In the rows, 128 means zero.
The rows of Z fall into 4 groups, and each row is roughly a mix of its group's hidden directions.
Z, 147 rows:
[[137 170 109 123 146 138 169 147 140 165 130]
 [139 159 119 138 142 117 118 163 163 172 120]
 [158 168 123 123 141  96 129 153 143 133  90]
 [150 115 117  89 118 151 151 146 120  80 129]
 [108 120 115  85  92 121 150 131 157 160 130]
 [143 175 119 110 147  93 119 136 141 104 158]
 [121 129 102 117 168 117 135 154 154 160  94]
 [133 104 105 119 126 102  87 166 148 102 118]
 [164 136 128  91 114 156 134 118 128  91 159]
 [105 149 161 149 126  83 119 135 106 155 143]
 [118 143 143 103 172 125 100  94 123  95 128]
 [169 130  98 140 136 147 131 165 135 168 122]
 [101 161 122 176 143 124 143 117 138 145 160]
 [125 105 153 161 106  91 151 135 123  99 152]
 [111 123 129 152 125  73 145 157 132 105 152]
 [122  98 158 112 146  97  93  92 119 137 119]
 [129 165 115  96 129 125 162 163 117 157 114]
 [133 152 134 138 164 139 116  83 109  97 151]
 [134 155  66 111 137 125 137 154 119 113 119]
 [ 89  97 102 114 154 142 124 117 137 161 104]
 [152 155  89 123 142 107 130 131 121  77 121]
 [134  81 120 104 114 154  94 133 153 114 110]
 [116 118  99 125 166 115 145 159 149 149  92]
 [132 124 132 151  85 140 174 150 135 159 129]
 [128 137 133 134 136  83 137 134 108  91 173]
 [156 131 125 157 125 142 150 146 135 184 147]
 [134 117  65 126 132 114 130 133 115 127  88]
 [157 130  71 126 132 111 143 124 141 100 105]
 [142 106 129 173 110  91 148 149 119 100 120]
 [162 133 142  89 163 141  97 111 105 125 134]
 [158  83 124  89 123 131 114 144 154 106 132]
 [109 105 114 126 128 161 126 130 138 179  92]
 [152 157  94 168  98 155 135 143 128 122 136]
 [109 123 142  67 120 106 136 123 157 146 119]
 [ 93 112 161 102 140 113 137  96 125 107  97]
 [124  96 103 153  84 121 158 146 121 152 119]
 [119 131 114 142  74 111 158 151 141 157 132]
 [139 145 154  76 159 141 109 109 122 106 125]
 [153 146 125 169 143 139 112 164 147 163 128]
 [131 123 135 138  78 120 109  90 113 107 160]
 [105  95 150 132 128 161 116  96 109 108 161]
 [140 155  93  95 164 129 151  97 127 142 131]
 [104 127 138  86 117 110 156  82 114 118 131]
 [122  85 131 117  94 128  79 126 150 133 125]
 [169 170 103 140 146 122 136 149 138 127  96]
 [133 161 129 113 154  83 117 133 145 124 169]
 [123  90 166  94 155 126 123  94 129 136 121]
 [122 114 124  65 103 125 120 141 154 115 111]
 [141 143  95  99 155 128 153  84 107 137 125]
 [ 99  88 128 140  93 117 118 168 150 118 128]
 [ 95 106 101 103 132 120 145  93 119  88 134]
 [158 133 136 115 138 165 147 111 110  78 138]
 [125  99 141 164 126 130  99  84 120  98 126]
 [110 119 115 169  98 115 157 152 147 158 118]
 [114  93 125  93  89 134  98 158 139 125 121]
 [118 149  72 142 127 164 136 141 118 107 141]
 [138  88 135 156 148 109 119 137 115 177 117]
 [131 107 102 104 114 137 161 148 169 158 131]
 [112  89 131  97 172 140 137 150 147 109 135]
 [107 108 111 135 101 132 160 170 161 142 116]
 [130 127 160 154 126 154 134 112 125 118 186]
 [110  91 113 134 142 158 121 118 123 151  79]
 [120  98 134 160  93 120 107 175 140 127 122]
 [125 155 101 126 111 146 128 174 135  84 131]
 [170 156 110 125 134 119 136 151 118 124  78]
 [130  87 150 128 130 119  93 114 123  80 142]
 [129 129 159 153 110 146 160 106 120 144 174]
 [106 126 129 170 121 109  98 101 146 167 132]
 [115  92 144 112 174 126 131  94 104 143 122]
 [ 89 122 175 133 118 159 114 139 124 157 120]
 [154  88 137 142 129 101 137  94 158 155 135]
 [150 130 111 127 144  75 140 113 140 100 161]
 [155 117 119 117 123 172 169 146 133  96 136]
 [159  93 114 123 126 115 104 170 148 110 105]
 [115 167  91 101 126 123 164 155 133 142 135]
 [108 128 170 149 137 128 118  95 125 109 172]
 [108 100 162 130 159 146 117  90 118 117 155]
 [117 128 124 111 141 179 106 106 126 131  84]
 [ 95 116 125  96 138 109 131  86 117  89 121]
 [ 97 104 151  99 170 116 135  99 116 145 129]
 [ 87 119 154 139 125 103 119 116 153 129 174]
 [123 161 120 129 182 115 111  98 108 119 114]
 [ 88 128 151 118 111 156 129 148 123 173 148]
 [128 174  92 111 137 112 144  87 118 125 137]
 [160 151  88 137 128 102 129 156 135 143  93]
 [153 154 121 137 131 116 121  85  98 155  96]
 [ 99 154  91 115 124 109 147 158 130  94 145]
 [143 150 121 162  93 122 106  94  95 143 123]
 [151 145 167 114 169 144  89 121 126 123 137]
 [152 161  91 145  95 137 121 149 110 109 105]
 [101 167 155 130 144 140 155  92 123 142 151]
 [136 125 115  99 181 111 144 158 137 131 100]
 [139  96 130  77 114 112 101 143 128  95 130]
 [148 118 110 105 127 149 142 140 155  89 170]
 [162 170 128 153 142 148 117 156 146 156 138]
 [158 159 148 103 137 149 167 154 111 124 143]
 [117 108 140 126 133 102 135 132 132 180 174]
 [122 102 113 147  75 103 146 142 118 156 122]
 [173 121 133 122 123 113 132  94 166 157 145]
 [107 100 143 168  98 126 112 166 145 113 126]
 [124 120 178 133 117 145 160 111 130 149 165]
 [138 142 119 120 144  74 135 126 145 119 174]
 [109 136 140 109 141 180 103 126  99 153 112]
 [144 104  98  99 116 112  87 140 125 111  94]
 [112 166 105 151 176 114 155 122 136 134 140]
 [ 91 135 100 118 122 139 142 130 132  73 107]
 [107 129 181 105 126 133 149  97 119 106 109]
 [130 172 110 127 147  95 121 160 122  91 133]
 [135 132 147 150  82 154 119  99 118 114 164]
 [138 144 112 126 150  71 133 138 136 111 164]
 [137 155 127 169 156 125 174 123 133 150 143]
 [ 85  99 166 112 118 122 116 107 129 128 160]
 [134 151 138 132 174 139  98  99 117  92 135]
 [146 118  97 101 116 163 156 136 138  87 133]
 [131 168 132 113 149  86 115 136 156 122 160]
 [158 135  76 128 137 108 140 126 127  88 111]
 [118  99 131 103 164 110 148 123  96 152  97]
 [166 126 103 142  87 148 103 145 147 105 123]
 [122 107  78 117  94 123 153 152 128 124 103]
 [143 125 116 137 139  70 138 144 144 153 160]
 [115  87 126 139 106 171 140 115 114 135  92]
 [136 139 115 120  74 152 119 155 133  91 129]
 [118 102 180  93 137 105 120 107 118 135 115]
 [136 177 123 168 165 109 121 126 114 128 122]
 [119 130 119 102 154 161 103 110 144 166  97]
 [125 133 154 140  83 157 109 100 100 109 143]
 [138 169 100 141 136 120 115 164 164 104 131]
 [117  96 107  82 105 116 138 158 149 139 116]
 [112 153 123 171 149 157 121 105 153 156 139]
 [147  91 112 118  99 105  89 153 135 118 107]
 [144 108 130 134 143 125 102 165 152 175 149]
 [108 103 144 153 124  94  89 106 128 105 152]
 [140 141 166 147  98 133 128 110 109 118 176]
 [ 89  95 131 130 107 135 102  99 114 125 165]
 [128 173 108 145 150 131 169 106 104 127 115]
 [ 95 151 141 167 171 126 131 140 136 130 157]
 [132 100 157 103 126 101 111 152 120  90 156]
 [145 143 142 111 171 144 104  95 110  99 142]
 [128  82 161 152 116 134 103 120 126  92 144]
 [146  85 135 121 115 114  80 142 138 100 117]
 [115 172 147 163 160 124 141 115 106 153 123]
 [130 172 100 102 141 135 169 150 127 146 119]
 [130  84 126 140 108 169 140 114 115 148  95]
 [131 159 123 108 147  90 126 129 126 108 178]
 [143 106 144 125  71 139 122 119 118 101 157]
 [130 116  93 159  81 112 144 152 124 152 123]
 [103  91 177 112 120 133 138 101 109 138 143]]
Each list below has four rows that fit no group; the rest each fit one group, if only roughly. Name those rows in the order they come.
  k523: [111 105 142 112  96 120 152 108 100 121  83]
  k684: [147 143  96 113 134 132 103 154 128 116  75]
  k884: [154 161  81 135 104 114 118 138 119 140  97]
  k271: [155  93  93 139 115 142  88 130 119 110 108]
  k397: [154  88 127 102  86 131 136 137 124  94 137]
  k762: [114 121 150 123 139 154 148  99 141 124 184]
  k495: [124 177 104 105 120 136 126 149 130  82 128]
  k530: [150 151 120 136 130 170 106 121 139 177 142]
  k813: [ 98 102 179 141 113 112 137 108 130 125 156]
  k775: [ 86 113 125 102 122 123 130 131 124 184 113]
  k191: [136 166  84 150 129 155 146 155 118 110 125]
  k595: [154 137 112 165 144 120 119  95 123 175 122]
  k365: [119 169 145 139 129 118 161 103 140 170 143]
  k787: [ 82  99 126  97 116 129 120  92 112 118 108]
  k379: [ 97 107 149 112 102 142 105 131 139 177 137]
	k530; k775; k787; k379
  k880: [143 107 101 111  81 138  95 137 131 101 114]
  k604: [114 108 135 162  80 112 138 152 126 129  95]
  k753: [102 128 174 121 145 151 126 109 115 130 172]
  k822: [133 127  78 147 124 134 156 132 142 153 168]
  k230: [149 164 140 129 170 150  96 125 124  99 113]
  k16: [147 165 107 139 163 137 147 164 119 156 136]
  k330: [117 165 111 108 113 149 170 152 117 156 116]
  k909: [ 87 150 167 121 118 148 121 122 115 167 116]
  k820: [136 129  74 131 136 128 111 172 145 133 103]
  k564: [139 162 129 152 121 125 111  74 123 154 147]
  k680: [148 159 127 102 129  96  92 124 143 106 160]
  k307: [112 117 112 103 142 128 148  86 100  86 122]
  k265: [157 102 137 106  92 165 103 108 137 114 117]
  k696: [134 101 117 129 139  87 137 109 157 166 155]
	k753; k16; k909; k680
  k805: [136  94 153 148 153  88  98 112 122 109 119]
  k771: [110 109 127 144 125 192 144 113 111 129 109]
  k208: [162 147 156 135 141 127 117 141 133 184 143]
  k541: [152  92  96 142 126 116  89 142 107 116 102]
  k310: [122  98 133 104 122 123 122  82 125  87 101]
  k468: [121 151 141 157 143 107  84 117 109 165 116]
  k616: [137 154 163 128 149 119  81 103 108 106 124]
  k567: [ 96  95 163 137 127 163 101 133 108 112 137]
  k38: [152 159 114 156 108 128 142 156 148 171 136]
  k888: [146  74 118 142 135 135 138  97 132 165 120]
	k771; k310; k468; k567
  k467: [119 160 145 126 129  94 182 104 125 129 141]
  k435: [168 130  90 118 118 154 141 149 130  92 144]
  k5: [135 150 130 105 181 127  94 103 119 112 140]
  k358: [130 120 115 129 145 123 115 137 166 182  96]
  k767: [117  92 168 100 141 103 111 107 153 140 132]
  k984: [114 127 132  82 116 107 132  86  99 107 113]
  k626: [115 105 107 100 164 137 150 165 137 158 124]
  k270: [ 91  84 134 136 129 127 135 107 137 102 167]
  k211: [140 136 153 119 123 102 129 123 154 165 178]
  k256: [133 169 144 111 171 118 121 147 140 102 155]
  k664: [138 174 115 112 147 142 171 102 131 148 122]
  k108: [134 109  97 167  88 126 125 166 125 131 114]
	k467; k435; k626; k256
  k717: [135 145  69 132 115 143 131 160 148 105 122]
  k322: [103 119 162 150 111 140 146 125 147 124 180]
  k552: [ 88 157 119 152 143 146 153  86 127 135 129]
  k432: [136 162 116 138 117 172 116 167 127 110 152]
  k868: [135 161 115 174 147 115 143 146 105 142 157]
  k705: [ 84  98 156 150 131 150 100 108 146 126 134]
  k163: [115 167 110 172 153 135 134  91 125 140 125]
  k218: [130 103 150  93  91 106 113 165 115 118 138]
  k960: [121 124  84 143 116 133 154 150 100  90 110]
  k568: [150 166  92 112 140 122 133 151 160 130  98]
	k552; k432; k868; k705
  k669: [118 103  90  99 140 165 149 152 146 109 127]
  k788: [143 109  90 133 100 106 102 168 127 107 115]
  k40: [107  81 123 151  97 119 126 152 117 129  92]
  k52: [ 92 121 175 104 119 130 141 140 120 166 119]
  k594: [161 111 132 153  90 104 118 142 128  88 142]
  k933: [137 137 104 137 113 116  97 178 147 116  95]
  k36: [137 157 138  88 150  83 131 134 146 110 147]
  k290: [119 160 122  87 157 119 129 119 106 167 110]
  k248: [ 87  98 149 121 141 150 111 116 120 103 164]
  k922: [ 82 122 161 118 129 136 109 101 120 108 162]
	k52; k594; k36; k290
  k253: [121 138 150 128  74 123 106 109 119 122 168]
  k236: [109 140 131  80 142 115 131  94 116  93 107]
  k593: [103  84 137 139 115 154 146 126 162 157 144]
  k932: [137 164 127 147 166 100 102 121 104 104 111]
  k401: [ 93 105 138  90 126 128 116  86 126 111 103]
  k790: [117  99  82 138 105 128 166 153 131 149 127]
  k967: [163 151 110 107 116 101 165 128 120 156 104]
  k220: [126 107 165 108 136 144 141  92 112 129 172]
  k830: [151 106 128 119  97 128  85 100 145 105 153]
  k359: [101 137 103 127 172 144 130 123 135 172 105]
  k68: [161 165 104 107 113 114 142 141 140 142  89]
  k565: [123 170  82 139 129 158 137 143 143 105 142]
  k145: [110 108 144  90 139  91 126 100 127 159 105]
  k704: [102 100 160 142 142 159 113  90 146 117 143]
  k369: [106 154 116  97 144 170 105 116 132 134  95]
	k593; k401; k359; k704
  k480: [149 127  81 153 116 102 132 110 123  96 103]
  k327: [150  97 159 167 138 108 112 122 136 150  98]
  k497: [152 106 120 165 137 106  91 114 120  91 121]
  k966: [151 144 125 192 120 118 133 114 110 109 142]
  k686: [125 157 134 170 139 141 176 126 110 126 151]
  k866: [138 122 173 153 151 146 125  99 116 136 167]
  k324: [ 98 179 112 148 130 135 157 146 125 137 155]
  k612: [112 135 131 138 142  74 103 122 137 171 126]
  k829: [111  99 123 144 109 174 141 140 115 152  92]
  k988: [144  94 115 110 120 101 113 154 132  87 158]
  k472: [138 170  91 116 156 117 157 102 124 136 110]
  k584: [ 95 160 120  97 145 157 102 129 143 151 105]
  k156: [127 125 101  87  90  98 129 142 117 135  96]
	k480; k497; k966; k988
  k755: [ 96 130 117  89 112 119 144 178 134 110 124]
  k716: [100 119 139  94 155 128 122 120 136  76 108]
  k223: [129 144 122 117 159 105 158 152 157 138  85]
  k343: [137 119 166 133 135 128 147 110 140 107 185]
  k953: [119  85 138  93 108 144 140 157 154 109 141]
  k975: [144 144 106 156 132 138 119 180 122 165 134]
  k158: [122 185 124  94 127 127 116 145 137 113 160]
  k507: [142 106  97  79 110 123 143 128 145 155 105]
  k269: [ 80  93 142 100 155 139 133 113 109 124 140]
  k454: [ 90 137 172 139 141 146 127 129 123 141 172]
	k223; k343; k975; k454
